(in the rows, 128 means zero)
A single turn carries every row of the set below to another of its rows. Some are shown first; where does it send the rows asked next?
j_424: [148 144 110 115 119 145 147 121 119 128 163 151 143 150  85]
j_149: [130 141 132 151 146 139 169 104 123 120 161 139 136 153 141]
j_852: [134 141 125 133 151 111 104 128 130 133 145 127 142 144 115]
j_836: [152 132 124 126 120 107 128 114 113 138 165 155 128 149  96]
j_94: [147 129 146 139 138 128 132 108 114 145 170 159 125 121  96]
j_238: [140 142 146 143 137 142 149 103 121 131 144 116 125 139 124]
j_809: [123 158 164 114 107 140 122  89 127 130 188 159 141 137 133]
j_705: [154 138 139 101 106 135 110  96 142 134 184 136 147 125 134]
j_288: [143 137 128 132 124 143 131  92 145 109 212 143 130 119 115]
j_228: [123 129 113 134 113 132 103  93 129 115 193 156 135 152 130]
j_48: [119 145 143 150 167 110 133 115 127 126 168 150 145 132 124]
j_794: [132 168 158 119  97 137 126  91 133 128 177 158 148 141 124]
j_512: [137 123 135 123 167 141 116  93 130 110 179 133 163 119 126]
j_854: [136 143 126 126 128 143 156 113 118 135 172 183 161 145 111]
j_201: [141 148 137 110 146 128 141  95 131 107 177 149 183 141 133]
j_320: [136 160 122 124 146 111 143 128 135 121 157 150 168 156 129]
j_635: [122 146 133 123 110 169 102  98 128 124 167 144 136 143 111]
j_811: [122 144 131 109 114 173 107  99 131 124 181 143 136 140 121]
j_167: [147 118 130 129 138 141 130 111 121 151 162 167 164 122 118]
j_37: [150 143 135 138 128 110 156 104 123 128 154 128 132 160 140]
j_618: [133 148 124 133 165 143 137 131 138 125 154 133 165 123 118]
j_579: [135 145 136 107 133 120  95  99 116 110 154 129 144 165 109]
j_586: [140 125 127 145 138 136 137 103 122 139 141 132 146 154 150]
j_496: [138 144 137 116 117 144 130  96 138 112 209 138 122 122 115]
j_104: [122 130 149 132 157 119 109  88 114 107 178 138 135 138 114]
j_740: [136 166 143 103 135 141 135 100 122  98 166 129 159 153 106]
j_908: [131 170 135 130 148 126 138 126 128 116 154 128 137 147  98]
j_805: [160 144 133 111 104 136 119  99 148 128 184 138 156 121 127]
j_790: [149 132 114 131 133 147 155 111 132 124 149 113 140 149 133]
j_388: [125 134 117 113 110 131 113  95 130 116 202 155 135 155 137]

j_618 moves to j_48
j_790 moves to j_149
j_809 moves to j_705
Where do these go?
j_635 moves to j_794
j_201 moves to j_512
j_424 moves to j_854

A single turn carries every row of the set below to another of its rows. Some are shown first; where does it send the rows asked next?
j_648: [118 125 135 117 145 121 137 105 130 110 115 138 110 126 151 146 140 119
 145 106 139 136 132 100 114 139 137 110 137 141 118 119 109 128 125 100
 123 129 133 108 145 137 107 153 145 112 141 101 111 129 116 120 150 137
 106 116]
j_57: [103 119 109 131 124 120 141 153 125  94 134 145 120 125 155 144 134 131
 137 117 157 150 135 120 164 136 154 121 128 113 121  86 129 142 127 117
 109 159 156 119 139 129 140 137  94  77 123 134 149 150 110 116 142 139
 130 156]
j_202: [132 114 149 131 163 153 143 115 129 127 131 146 117 128 149 137 141 113
 134 124 131 126 152 122 151 132 147 124 133 142 134 107  99 121 132 106
 132 118 152 105 121 135 126 154 135  87 140 107 119 142 123  99 155 144
 118 104]
j_641: [150 113 108 158  91 152 112 134 133 139 146 145 139 157 102 131 138 109
 122 140 143 135 139 140 182 144 122 114 160 105  95 122 123 114 130 131
  97 142 147 133 148 137 117 127 121 119 154 116 115 130 142 140 130 137
 145 119]
j_801: [118 132 129 111 143 146 158 126 131  95 125 119 102 125 155 112 122 144
 120 127 133 147 137 120 155 146 143  97 152 138 122 102 108 131 119  98
  96 136 167  91 149 120 130 127 117 100 151 131 135 140 147 105 132 126
 130 151]
j_199: [112 110 130 156 112 100 115 116 110 122 130 138 118 135 154 147 155 109
 128 116 127 137 116 124 140 131 148 120 127 151 136  91 115 136 120 132
 122 129 124 167 157 148 115 158 136 105 123 126 147 152 125 115 141 130
 138 120]
j_745: [121 127 120 121 138 176 122 141 126 106 149 139 142 109 163 132 145 123
 138 123 145 129 120 143 132 116 135 135 134 110 127 100 127 123 161 103
 142 156 166 138 105 135 137 139  92 109 131 121 125 130 134 102 148 139
 108 142]
j_59: [108 120 114 127 125 107 126 101 124  98 121 147 118 136 162 153 143 121
 137 115 160 144 117 105 114 136 134 112 147 133 111  90 123 124 125 110
 119 145 119 122 146 132 102 145 128 116 119 115 119 134 102 115 148 146
 110 128]
j_402: [146 114 122 147  84 147 103 139 120 133 119 147 129 141  94 123 115 107
 127 135 123 144 129 148 178 112 115 127 162 124 114 118 133 125 138 119
 112 133 137 130 157 112 115 119  98 118 143 134 120 126 141 147 144 123
 127 112]
j_458: [106 111 107 127 126  99 140 115 108 104 133 147 122 145 155 149 135 126
 142 120 150 144 134 122 151 143 143 102 133 142 100  74 111 120 130 131
 119 131 128 130 159 127 112 149 117  93 113 131 146 144 124  94 140 157
 146 128]
j_886: [136 120 108 149  75 154 103 149 119 130 130 156 116 148  99 128 123 112
 127 128 121 131 128 154 166 130 117 122 159 123 120 122 132 131 143 124
 119 128 143 137 164 117 123 133 112 112 149 115 124 135 140 158 155 139
 139 119]
j_899: [131 116 128 103 143 141 146 129 125 107 122 143 113 132 168 134 127 130
 164 124 126 121 153 108 140 141 141 109 132 146 110 107 101 115 124 128
 119 124 148 112 145 131 120 152 133  89 140 114 137 126 146  95 144 140
 140 123]
j_995: [132 119 153 138 137 129 126 129 127 124 125 136 116 139 157 132 146 115
 127 129 116 122 134 112 142 152 150 121 132 149 134 121  99 138 124 136
 122 119 141 142 156 150 128 152 168  93 148 117 134 157 140 108 143 126
 124 123]
j_633: [128 136 143 120 150 124 143 114 127 106 122 105 101 110 134 130 130 130
 125 111 133 149 127 114 130 142 143 101 139 123 133 123 114 128 132  82
 107 130 137  90 144 134 119 134 137 118 151 111 113 140 112 119 136 140
 104 130]
j_317: [132 131 138 121 114 145 111 148 120 104 135 120 142 110 159 131 143 121
 133 117 129 131 107 139 130 125 138 133 117 121 138 126 123 148 141 131
 133 156 159 173 138 147 133 121 109 109 136 137 131 140 139 103 129 114
 111 155]
j_56: [130 140 129 109 131 125 136 119 104 106 143  95 114 105 135 137 125 139
 121 115 132 148 107 137 123 136 138 102 127  99 128 111 116 116 156  89
 121 133 135 112 141 133 117 124 124 131 137 105 121 143 110 111 132 160
 117 139]
j_562: [112 135 109 107 131 132 147 120  90  96 145 103 120 122 146 122 127 140
 132 109 127 158 111 148 145 134 124  98 131 124 113  92 112 119 148 103
 120 127 160 129 157 128 114 120 101 114 140 127 137 129 148  95 124 144
 136 142]
j_129: [135 104  95 139  81 159 117 144 116 141 147 155 126 160 100 134 130 129
 109 124 140 123 112 151 174 142 139 130 145 100 113 136 122 124 142 120
 124 137 145 140 136 125 131 129 134 117 149 105 124 134 156 137 146 137
 133 112]
j_604: [136 134 136 115 110 145 129 111 108 112 148  95 134 115 147 124 141 128
 109 130 120 135 103 143 134 126 128 104 129 130 132 111 112 128 144 113
 116 135 153 165 149 152 122 116 131 126 142 131 133 148 148  96 114 121
 137 150]
j_127: [140 110  99 148  78 143 107 149 107 137 136 145 107 147 101 122 126 125
 117 129 129 120 119 166 174 133 129 110 155 123 128 134 135 130 132 106
 112 128 139 133 154 107 130 126 121 118 158 112 120 130 140 141 142 145
 130 119]
j_371: [111 113 128 161 109 115 112 138 123  96 127 136 126 114 155 131 152 113
 124 120 145 147 119 129 145 126 150 135 134 123 148  99 130 159 125 118
 118 160 138 162 140 145 133 132 106 100 126 144 145 156 122 112 142 118
 115 142]
j_453: [147 102 103 143  73 148 114 126 120 137 134 155 123 163 110 130 136 118
 123 134 160 115 129 150 169 134 120 113 157 129 113 139 135 128 108 118
 104 141 138 140 148 114 118 107 118 107 145 121 104 122 126 121 127 137
 136 123]
j_971: [116 125 111 101 127 147 136 160 108  97 140 126 126 115 159 139 131 131
 170 105 130 139 125 135 142 122 135 126 107 108 118 107 118 129 151 122
 131 143 168 138 135 140 126 137  96  89 146 119 145 119 133 107 139 142
 128 145]
j_165: [137 103 113 126  79 159 119 119 119 137 119 164 126 157  93 126 119 116
 117 116 147 125 129 146 170 126 134 129 150 130 113 144 119 134 116 116
 125 136 139 137 138 109 114 115 121 110 140 124 110 119 146 124 137 120
 125 102]
j_409: [135 129 147 126 155 150 141 112 125 124 143 112 109 117 146 129 137 130
  96 144 128 135 127 138 162 125 140  91 148 142 137  90 116 115 135  81
 101 127 160  96 135 122 134 137 120 104 137 121 123 152 120 115 129 139
 129 140]
j_29: [155 117 120 139  81 164 114 128 129 137 138 147 132 157  98 129 128 109
 127 134 145 126 143 143 164 139 117 117 156 118 110 133 120 123 117 136
 106 141 148 137 150 126 111 105 110 111 152 118 106 124 130 128 127 134
 151 119]
j_148: [140 125 148 142 131 142 136 112 127 112 132 107 115 118 152 113 140 127
 100 146 124 135 129 124 155 145 141 104 147 126 143 116 102 136 126 107
 101 132 146 130 151 156 133 125 155 109 153 128 132 171 148  94 129 124
 126 142]
j_234: [112 121 118 124 122 117 119 135 136  98 129 140 128 123 168 154 137 131
 130 126 164 141 109 108 118 131 142 128 142  98 117  94 135 130 138 107
 117 166 130 117 134 134 126 134 112 113 117 121 122 142  97 121 147 148
 100 152]
j_551: [101 118 117 150 136 131 121 127 129 109 143 144 128 128 160 147 162 115
 122 118 161 145 120 135 145 120 141 116 142 135 127  76 141 130 127  98
 111 161 160 134 119 128 131 149  82  98 114 129 128 134 103 128 138 135
 119 144]
j_337: [148 118 127 133  82 162 114 126 127 134 121 151 137 148  88 124 110 109
 116 129 141 138 137 140 172 124 123 135 159 119 110 128 117 134 125 127
 121 139 143 131 144 116 112 102 102 111 142 130 115 129 140 130 139 122
 132 110]
j_176: [130 135 126 100 125 133 123 140 118 108 140 117 131 111 155 154 128 139
 136 118 141 134 104 123 113 125 143 128 122  86 124 114 128 120 161 109
 132 151 139 122 130 139 124 131 114 123 131 106 127 136 106 114 146 154
 111 150]
j_263: [133 114 101 154  86 159 111 144 129 131 138 160 129 157  91 130 130 110
 115 128 133 137 134 141 177 147 126 127 160 100 105 123 119 127 142 127
 116 137 150 130 148 129 126 137 127 116 151 108 125 143 151 152 154 135
 138 115]
j_879: [128 143 124 103 139 161 127 119 101 116 159 118 128 125 151 131 138 137
 109 128 130 127 106 164 130 134 121 100 139 135 119  98 118 114 170 103
 135 129 156 135 141 118 127 126 109 119 127 119 116 141 127  93 134 156
 126 147]
j_50: [149  95 107 147  89 144 113 143 134 141 144 148 139 162 112 137 135 123
 124 140 154 126 120 143 187 131 133 124 159 104 100 132 133 113 123 123
 104 148 146 137 132 129 128 126 126 113 154 121 115 122 145 133 124 132
 120 120]
j_819: [148 102 123 144  93 138 109 142 121 140 119 145 121 142  95 123 119 116
 121 128 129 131 122 149 191 115 134 125 157 128 115 137 132 128 125 107
 110 129 138 125 139 108 126 127 116 113 156 129 123 116 149 141 134 121
 109 109]
j_845: [106 120 121 141 147 122 125 107 110 123 144 157 122 148 151 151 161 110
 132 104 150 134 129 139 134 144 133 109 133 161 122  86 112 126 129 125
 139 128 143 140 143 122 116 153 115  95 116 115 115 137 101 105 148 155
 129 113]

j_165 moves to j_819
j_562 moves to j_971
j_263 moves to j_641
Where do these go?
j_56 moves to j_176
j_371 moves to j_199
j_551 moves to j_845

A single turn carries every row of the set below to another of its rows. Some are shown first; where does it send the rows asked next?
j_799: [128 106 141 114 114 146 147 113 134 113 131 140 131 119 142]
j_649: [130 116 151 156 143 122 159 115 133 171 104 131 120 123 143]
j_776: [129 133 123 102 110 120 156 123 125 104 112 144 110 131 141]
j_300: [127 142 127 158 136 101 169 118 127 155  98 137 107 144 134]
j_682: [137 137 141 170 144 123 148 109 148 161 108 143  98 133 144]
j_450: [122 136 116 116 111 119 155 116 131  99 122 148 113 141 130]
j_192: [127 155 117 151 129 105 156 114 139 127 109 150  94 148 131]
j_105: [127 152 134 123 162 129 138 121 150 103 140 129 129 135 150]
j_540: [138 136 136 127 169 133 141 124 156 111 142 126 132 128 149]
j_438: [116 137 117 111 122 117 158 139 127 100 128 131 122 136 137]
j_931: [119 145 115 130 116 105 171 119 115 123 107 139 118 149 129]
j_713: [115 167 117 146 134 103 156 133 132 125 112 135 102 148 138]
j_808: [116 118 132 109 109 126 162 118 114 120 120 134 137 130 137]
j_474: [151 110 154 144 136 145 152 115 136 159 110 134 113 115 158]
j_823: [140 103 144 108 117 144 152 120 130 123 118 135 123 112 151]
j_792: [145 146 139 161 137 121 155 114 136 159  97 141  93 135 153]
j_844: [129 152 139 173 149 123 152 125 137 161 112 131 107 138 153]
j_619: [131 160 120 135 122 107 158 120 129 127  99 147  91 146 142]
j_387: [148 140 135 144 174 138 147 120 153 121 140 127 130 135 152]
j_247: [123 101 153 126 126 136 154 115 124 149 117 129 138 115 145]
j_974: [138 104 156 146 136 147 141 108 144 152 122 137 122 114 151]
j_140: [129 105 138 117 129 146 155 134 130 119 137 124 138 117 149]
j_45: [130 166 128 137 163 128 140 116 146 109 137 131 125 145 153]
j_221: [139 115 152 155 145 150 152 126 136 156 127 123 129 119 158]
j_628: [141 158 131 150 169 135 147 115 149 120 137 129 125 144 153]

j_844 moves to j_221
j_45 moves to j_628
Where do these go?
j_823 moves to j_776
j_450 moves to j_192
j_247 moves to j_808

